50 stands for zero in the data rows.
Some points:
[59. 54. 25. 53. 31. 73. 69. 40. 63. 37. 49. 76. 33. 28. 67. 66. 48. 44. 52. 36. 54. 52. 44. 40. 46. 57. 62.  3. 53.
  0. 99. 41.]
[63. 31. 66. 62. 47. 60. 41. 49. 46. 38. 75. 78. 68. 56. 55. 61. 40. 53. 36. 57. 31. 51. 41. 55. 53. 50. 87.  8. 59.
  0. 69. 58.]
[37. 53. 40. 86. 69. 27. 46. 55. 44. 48. 52. 81. 21. 63. 71. 33. 61. 29. 54. 73. 52. 49. 57. 61. 56. 44. 56.  0. 54.
 19. 89. 48.]
[73. 65. 45. 70. 26. 43. 33. 36. 70. 34. 24. 65. 27. 46. 36. 46. 48. 69. 63. 51. 47. 34. 67. 45. 32. 43. 47.  1. 50.
 17. 99. 37.]
[28. 59. 60. 89. 21. 36. 47. 82. 49. 21. 64. 72.  7. 54. 60. 44. 65. 54. 47. 66. 52. 35. 62. 54. 71. 40. 40.  0. 38.
  0. 99. 43.]
[48. 33. 59. 82. 44. 38. 52. 50. 36. 50. 44. 61. 49. 59. 54. 61. 38. 29. 63. 42. 52. 50. 58. 29. 70. 46. 59.  0. 49.
  0. 70. 37.]
[28. 72. 57. 91. 53. 35. 28. 40. 58. 52. 42. 64. 37. 48. 62. 64. 40. 40. 50. 29. 43. 48. 44. 49. 62. 40. 50.  0. 50.
 11. 76. 46.]
[56. 51. 81. 89. 36. 56. 20. 59. 36. 42. 42. 67. 51. 64. 38. 52. 43. 50. 42. 33. 46. 50. 68. 65. 49. 41. 38.  0. 17.
  0. 75. 43.]
[30. 53. 62. 90. 24. 12. 30. 50. 44. 48. 40. 83. 52. 39. 54. 20. 58. 30. 55. 28. 65. 31. 22. 26. 79. 49. 74.  0. 45.
 21. 92. 55.]
[79. 50. 50. 83. 57. 38. 21. 54. 55. 53. 45. 86. 60. 64. 51. 49. 47. 89. 71. 51. 11. 43. 61. 38. 67. 54. 57.  0. 52.
 25. 64. 61.]
[70. 58. 36. 85. 69. 70. 56. 43. 54. 51. 27. 60. 25. 64. 45. 34. 48. 71. 61. 50. 60. 50. 57. 47. 49. 51. 71.  0. 65.
  7. 96. 61.]
[34. 54. 53. 88. 65. 22. 62. 72. 61. 34. 56. 80. 59. 53. 42. 46. 63. 14. 45. 56. 49. 38. 56. 56. 31. 45. 38.  0. 34.
  8. 99. 60.]
[66. 40. 67. 79. 50. 72. 61. 64. 31. 41. 65. 72. 24. 67. 19. 42. 26. 40. 52. 36. 50. 56. 34. 50. 53. 51. 74. 16. 78.
  0. 99. 73.]
[ 3. 59. 54. 82. 99. 52. 45. 35. 40. 58. 61. 70. 67. 34. 41. 70. 51. 63. 39. 31. 43. 36. 81. 62. 28. 35. 43.  5. 51.
  0. 93. 33.]
[47. 49. 53. 68. 48. 58. 43. 70. 35. 28. 26. 85. 26. 58. 64. 58. 57. 37. 36. 80. 57. 52. 68. 75. 41. 38. 48.  0. 22.
  0. 76. 36.]
[47. 46. 54. 67. 57. 38. 71. 59.  9. 50. 49. 82. 50. 81. 56. 62. 54. 31. 34. 66. 48. 51. 45. 50. 43. 80. 39.  0. 45.
 20. 99. 50.]
[69. 30. 51. 79. 46. 38. 46. 39. 20. 44. 49. 74. 40. 70. 55. 77. 33. 36. 38. 34. 58. 40. 49. 34. 66. 54. 49. 12. 51.
  0. 74. 45.]
[46. 47. 56. 75. 58. 24. 24. 71. 39. 58. 38. 76. 46. 53. 69. 16. 63. 75. 60. 40. 52. 51. 67. 34. 66. 37. 29.  0. 57.
 27. 75. 54.]
[59. 49. 65. 88. 52. 22. 20. 62. 39. 21. 22. 60. 60. 53. 55. 53. 41. 59. 58. 41. 64. 53. 61. 48. 58. 55. 41.  0. 27.
 21. 92. 42.]
[50. 31. 37. 87. 58. 25. 49. 54. 71. 44. 58. 56. 61. 35. 58. 59. 44. 87. 53. 67. 53. 36. 45. 64. 57. 37. 66.  0. 52.
  3. 95. 53.]
[38. 45. 30. 99. 59. 59. 66.  0. 88. 44. 48. 92. 99. 32. 41. 73. 51. 38. 16. 57. 34. 43. 46. 63. 21. 32. 83.  0. 46.
  0. 66. 48.]
[61. 57. 52. 79. 58. 34. 56. 33. 49. 34. 67. 75. 86. 45. 57. 56. 53. 76. 36. 63. 46. 52. 43. 56. 43. 42. 67.  0. 64.
  4. 84. 63.]
[54. 70. 34. 52. 23. 57. 44. 98. 50. 56. 55. 91. 45. 25. 50. 29. 38. 68. 65. 51. 54. 71. 59. 55. 55. 66. 50.  0. 53.
 18. 98. 16.]
[55. 39. 64. 81. 38. 52. 57. 51. 21. 33. 38. 86. 60. 62. 59. 44. 51. 49. 46. 56. 61. 73. 33. 57. 71. 37. 51. 14. 27.
  0. 79. 36.]
[29. 52. 59. 82. 64. 28. 49. 62. 48. 47. 72. 68. 60. 44. 56. 56. 49. 52. 43. 41. 66. 52. 47. 35. 50. 48. 38. 11. 52.
  3. 90. 32.]
[37. 51. 36. 99. 77. 28. 72. 40. 39. 62. 65. 66. 33. 59. 58. 42. 61. 73. 51. 29. 63. 37. 45. 60. 63. 21. 57.  0. 48.
  0. 85. 47.]
[65. 53. 56. 88. 47. 28. 44. 50. 57. 44. 58. 42. 70. 68. 41. 63. 48. 78. 40. 52. 33. 53. 41. 61. 38. 36. 68.  0. 45.
 26. 90. 79.]
[66. 25. 70. 79. 37. 25. 37. 89. 18. 44. 57. 71. 19. 37. 67. 55. 48. 57. 53. 50. 42. 59. 42. 16. 73. 55. 40.  1. 57.
  0. 89. 19.]
[66. 55. 38. 94. 61. 38. 52. 25. 45. 58. 52. 95. 54. 50. 80. 47. 80. 39. 60. 38. 57. 49. 19. 50. 49. 46. 38.  0. 50.
  0. 62. 35.]
[43. 29. 70. 99. 41. 35. 31. 65. 63. 49. 65. 75. 42. 60. 49. 44. 24. 91. 53. 49. 32. 40. 60. 73. 61. 62. 81.  0. 52.
  0. 90. 61.]
[44. 34. 41. 66. 73. 28. 44. 36. 80. 49. 74. 76. 90. 36. 56. 84. 45. 69. 26. 68. 49. 37. 50. 50. 41. 40. 50.  5. 58.
  0. 99. 54.]
[54. 58. 51. 81. 41. 24. 40. 52. 43. 28. 48. 67. 47. 66. 51. 35. 60. 18. 53. 77. 57. 31. 41. 44. 57. 53. 23.  0. 45.
 19. 99. 57.]
[51. 51. 65. 76. 52. 51. 31. 45. 20. 49. 56. 81. 62. 52. 39. 79. 54. 40. 47. 43. 41. 56. 52. 40. 48. 61. 29. 13. 46.
  9. 70. 22.]
[49. 29. 34. 71. 52. 60. 41. 30. 42. 50. 83. 84. 75. 29. 57. 56. 41. 54. 60. 56. 34. 35. 49. 49. 37. 50. 69.  0. 56.
 17. 56. 56.]
[56. 56. 55. 99. 65. 44. 52. 41. 46. 30. 27. 57. 63. 59. 63. 39. 60. 48. 43. 27. 60. 43. 27. 62. 50. 29. 39.  0. 43.
  5. 84. 79.]
[25. 60. 38. 86. 59. 57. 56. 39. 44. 43. 40. 87. 43. 62. 57. 50. 71. 26. 63. 65. 38. 31. 56. 43. 50. 58. 40.  0. 39.
  0. 80. 55.]
[48. 48. 51. 68. 56. 67. 62. 54. 70. 52. 61. 74. 38. 40. 28. 29. 48. 51. 36. 38. 51. 62. 65. 56. 34. 65. 66.  0. 54.
  0. 97. 42.]
[68. 67. 59. 74. 45. 65. 52. 45. 52. 41. 48. 83. 26. 57. 32. 38. 49. 66. 71. 40. 47. 64. 58. 64. 47. 60. 57.  0. 60.
 16. 90. 47.]
[75. 60. 38. 59. 64. 32. 55. 61. 36. 57. 27. 72. 43. 50. 28. 51. 42. 65. 64. 46. 60. 62. 66. 56. 62. 74. 58.  0. 75.
 18. 99. 62.]
[61. 61. 23. 99. 47. 56. 63. 36. 61. 42. 33. 74. 47. 23. 54. 22. 59. 48. 69. 52. 56. 65. 43. 47. 48. 55. 64.  0. 65.
  1. 99. 58.]
[79. 46. 38. 64. 45. 51. 57. 45. 63. 34. 22. 57. 42. 45. 34. 49. 50. 51. 42. 53. 65. 59. 45. 75. 34. 74. 51.  0. 45.
  4. 96. 55.]
[25. 58. 72. 84. 50. 39. 54. 49. 41. 44. 51. 79. 62. 58. 43. 60. 30. 41. 46. 36. 48. 42. 35. 37. 49. 46. 41. 31. 51.
 18. 78. 45.]
[49. 58. 37. 80. 65. 81. 67. 24. 74. 59. 61. 84. 50. 41. 43. 51. 68. 65. 60. 53. 62. 62. 67. 55. 37. 61. 49. 10. 46.
  3. 96. 39.]
[25. 53. 84. 78. 87. 34. 72. 86. 20. 63. 84. 89. 39. 82. 60. 16. 70. 52. 48. 42. 41. 52. 64. 45. 59. 52. 69.  0. 51.
 22. 99. 64.]
[62. 56. 34. 84. 66. 49. 60. 42. 66. 72. 62. 89. 33. 44. 43. 39. 52. 55. 59. 40. 55. 74. 44. 42. 50. 42. 47.  0. 66.
 19. 99. 64.]
[44. 56. 49. 74. 58. 93. 44. 52. 59. 52. 63. 69. 10. 61. 16. 68. 47. 76. 54. 43. 42. 56. 74. 68. 26. 53. 58.  3. 51.
  0. 95. 26.]
[56. 22. 48. 85. 34. 47. 64. 50. 49. 43. 46. 80. 74. 30. 59. 79. 46. 59. 37. 59. 41. 57. 44. 78. 41. 50. 80.  4. 48.
 10. 65. 64.]
[45. 42. 46. 76. 38. 71. 81. 43. 65. 47. 18. 72. 54. 30. 52. 38. 41. 47. 33. 52. 75. 69. 76. 72. 41. 43. 78.  0. 67.
  1. 97. 58.]
[53. 54. 58. 73. 54. 51. 26. 38. 66. 47. 66. 76. 80. 37. 56. 59. 50. 67. 50. 66. 33. 45. 52. 49. 48. 58. 68.  0. 42.
 10. 73. 47.]
[47. 75. 66. 57. 54. 39. 50. 35. 89. 48. 67. 59. 49. 29. 31. 67. 32. 36. 73. 51. 55. 42. 50. 33. 26. 63. 44. 23. 55.
 10. 99. 44.]
[55. 71. 61. 99. 50. 57. 56. 40. 42. 15. 50. 78. 10. 60. 55. 58. 22.  9. 42. 56. 40. 21. 38. 35. 51. 47. 48.  0. 23.
  1. 76. 74.]
[37. 42. 46. 82. 36. 40. 45. 46. 71. 31. 58. 59. 77. 37. 45. 44. 37. 59. 57. 60. 31. 53. 41. 57. 48. 38. 75.  0. 33.
  0. 80. 66.]
[88. 57. 57. 55. 23. 62. 50. 64. 53. 60. 43. 70. 49. 45. 27. 36. 39. 39. 67. 56. 46. 47. 47. 41. 63. 63. 40.  8. 50.
 15. 94. 44.]
[45. 51. 46. 66. 56. 27. 73. 66. 37. 27. 39. 77. 62. 62. 39. 62. 39. 11. 33. 68. 47. 50. 78. 65. 55. 65. 43. 11. 41.
  4. 73. 47.]
[38. 32. 49. 84. 47. 32. 52. 43. 41. 43. 52. 72. 62. 46. 75. 55. 57. 35. 41. 35. 69. 65. 43. 56. 33. 42. 42.  3. 57.
  0. 90. 51.]
[69. 38. 14. 74. 28. 55. 58. 58. 62. 48. 30. 71. 28. 34. 57. 48. 40. 54. 57. 63. 83. 59. 61. 57. 58. 49. 64.  0. 64.
  4. 95. 31.]
[44. 39. 67. 76. 49. 32. 42. 65. 59. 54. 59. 76. 61. 55. 48. 54. 43. 86. 63. 67. 52. 41. 43. 48. 52. 40. 67.  0. 69.
 11. 79. 65.]
[18. 56. 38. 67. 41. 33. 50. 62. 29. 28. 53. 88. 47. 60. 65. 40. 44. 21. 51. 50. 51. 59. 80. 63. 64. 61. 65.  0. 45.
 17. 88. 56.]
[64. 56. 24. 55. 44. 49. 80. 35. 61. 53. 52. 92. 70. 29. 42. 37. 61. 30. 52. 51. 84. 80. 65. 49. 37. 54. 78.  1. 44.
 16. 69. 46.]
[46. 64. 47. 74. 42. 64. 41. 45. 74. 47. 46. 91. 28. 47. 33. 46. 28. 36. 79. 31. 56. 36. 42. 37. 39. 44. 72.  0. 57.
  4. 99. 52.]
[45. 43. 37. 85. 23. 62. 32. 46. 55. 43. 53. 87. 76. 51. 50. 49. 34. 61. 51. 61. 26. 49. 31. 55. 47. 54. 77.  5. 24.
  0. 71. 54.]
[43. 77. 56. 92. 49. 60. 55. 55. 46. 41. 53. 70. 42. 69. 52. 57. 52. 24. 44. 50. 28. 24. 68. 60. 47. 42. 39.  0. 32.
 29. 86. 54.]
There is one direction along which these points spread out most. Take the direction at right angles to it along which they spread out most. Go by this last direction. For each point below, how far along it does it lie, from 0 to 99? The average is 50, and the first point in the table lies past the average. One standard deviation of the points above along it is 16.
[68. 70. 51. 85. 39. 75. 54. 51. 58. 37. 33. 91. 13. 48. 34. 48. 51. 62. 64. 40. 43. 43. 40. 40. 47. 53. 68.  0. 56.
  0. 86. 51.] 76
[61. 59. 50. 55. 39. 56. 55. 63. 54. 37. 48. 93. 43. 57. 29. 18. 48. 65. 69. 36. 41. 66. 45. 40. 44. 68. 36.  0. 58.
 34. 90. 63.] 74
[37. 42. 53. 92. 69. 35. 44. 34. 55. 44. 37. 57. 57. 57. 54. 41. 49. 48. 25. 39. 63. 64. 36. 55. 64. 49. 34.  0. 34.
 14. 92. 68.] 36
[43. 72. 48. 89. 67. 33. 49. 57. 52. 58. 35. 71. 41. 70. 62. 57. 67. 23. 57. 58. 39. 27. 56. 36. 44. 69. 46.  0. 45.
 20. 82. 55.] 43
[51. 53. 35. 87. 18. 45. 41. 54. 64. 39. 82. 77. 82. 42. 64. 63. 40. 57. 41. 69. 42. 51. 26. 19. 34. 42. 52.  9. 57.
  0. 89. 52.] 35
[52. 27. 49. 68. 58. 27. 55. 59. 50. 61. 64. 93. 68. 56. 66. 44. 36. 65. 56. 61. 35. 63. 22. 30. 45. 53. 83.  0. 55.
 21. 76. 61.] 37
[38. 56. 70. 78. 59. 38. 41. 44. 41. 46. 45. 82. 72. 40. 54. 23. 45. 33. 57. 33. 40. 56. 50. 58. 61. 65. 39.  0. 53.
 29. 50. 46.] 38
[43. 37. 46. 83. 56. 24. 53. 31. 44. 48. 44. 59. 45. 50. 68. 74. 57. 51. 44. 52. 57. 64. 62. 43. 49. 38. 40.  5. 57.
  0. 87. 31.] 41
[36. 38. 55. 83. 40. 26. 69. 47. 35. 44. 30. 58. 51. 57. 64. 31. 39. 52. 35. 42. 73. 58. 34. 58. 60. 35. 54.  0. 45.
  0. 86. 55.] 44
[65. 35. 50. 55. 41. 12. 24. 77. 71. 29. 67. 61. 57. 53. 49. 85. 51. 73. 47. 74. 48. 51. 36. 30. 82. 53. 55.  0. 81.
  3. 98. 49.] 44
[55. 59. 50. 79. 57. 32. 52. 49. 28. 34. 54. 87. 36. 63. 55. 49. 47. 20. 45. 65. 36. 34. 65. 41. 51. 73. 39.  0. 57.
 18. 76. 41.] 46
[70. 55. 46. 63. 46. 57. 68. 31. 46. 36. 44. 72. 55. 23. 19. 73. 54. 30. 37. 52. 69. 63. 41. 40. 34. 66. 59. 20. 45.
  5. 99. 70.] 61
[39. 40. 51. 99. 64. 50. 70. 52. 55. 19. 62. 66. 66. 63. 65. 39. 48. 47. 38. 27. 57. 54. 24. 41. 50. 25. 47.  0. 41.
  0. 99. 27.] 36
[64. 57. 49. 73. 42. 46. 46. 61. 48. 37. 34. 55. 46. 47. 21. 29. 28. 42. 39. 51. 79. 57. 58. 56. 45. 65. 82.  0. 65.
 32. 95. 56.] 73
[23. 37. 44. 96. 37. 46. 55. 35. 63. 32. 28. 53. 42. 43. 57. 56. 63. 41. 57. 31. 56. 33. 47. 53. 57. 37. 58.  0. 44.
 16. 60. 33.] 42
[37. 32. 43. 75. 55. 37. 54. 30. 45. 55. 64. 72. 59. 36. 40. 50. 38. 68. 46. 61. 25. 54. 42. 64. 48. 34. 75.  0. 61.
 14. 72. 56.] 37
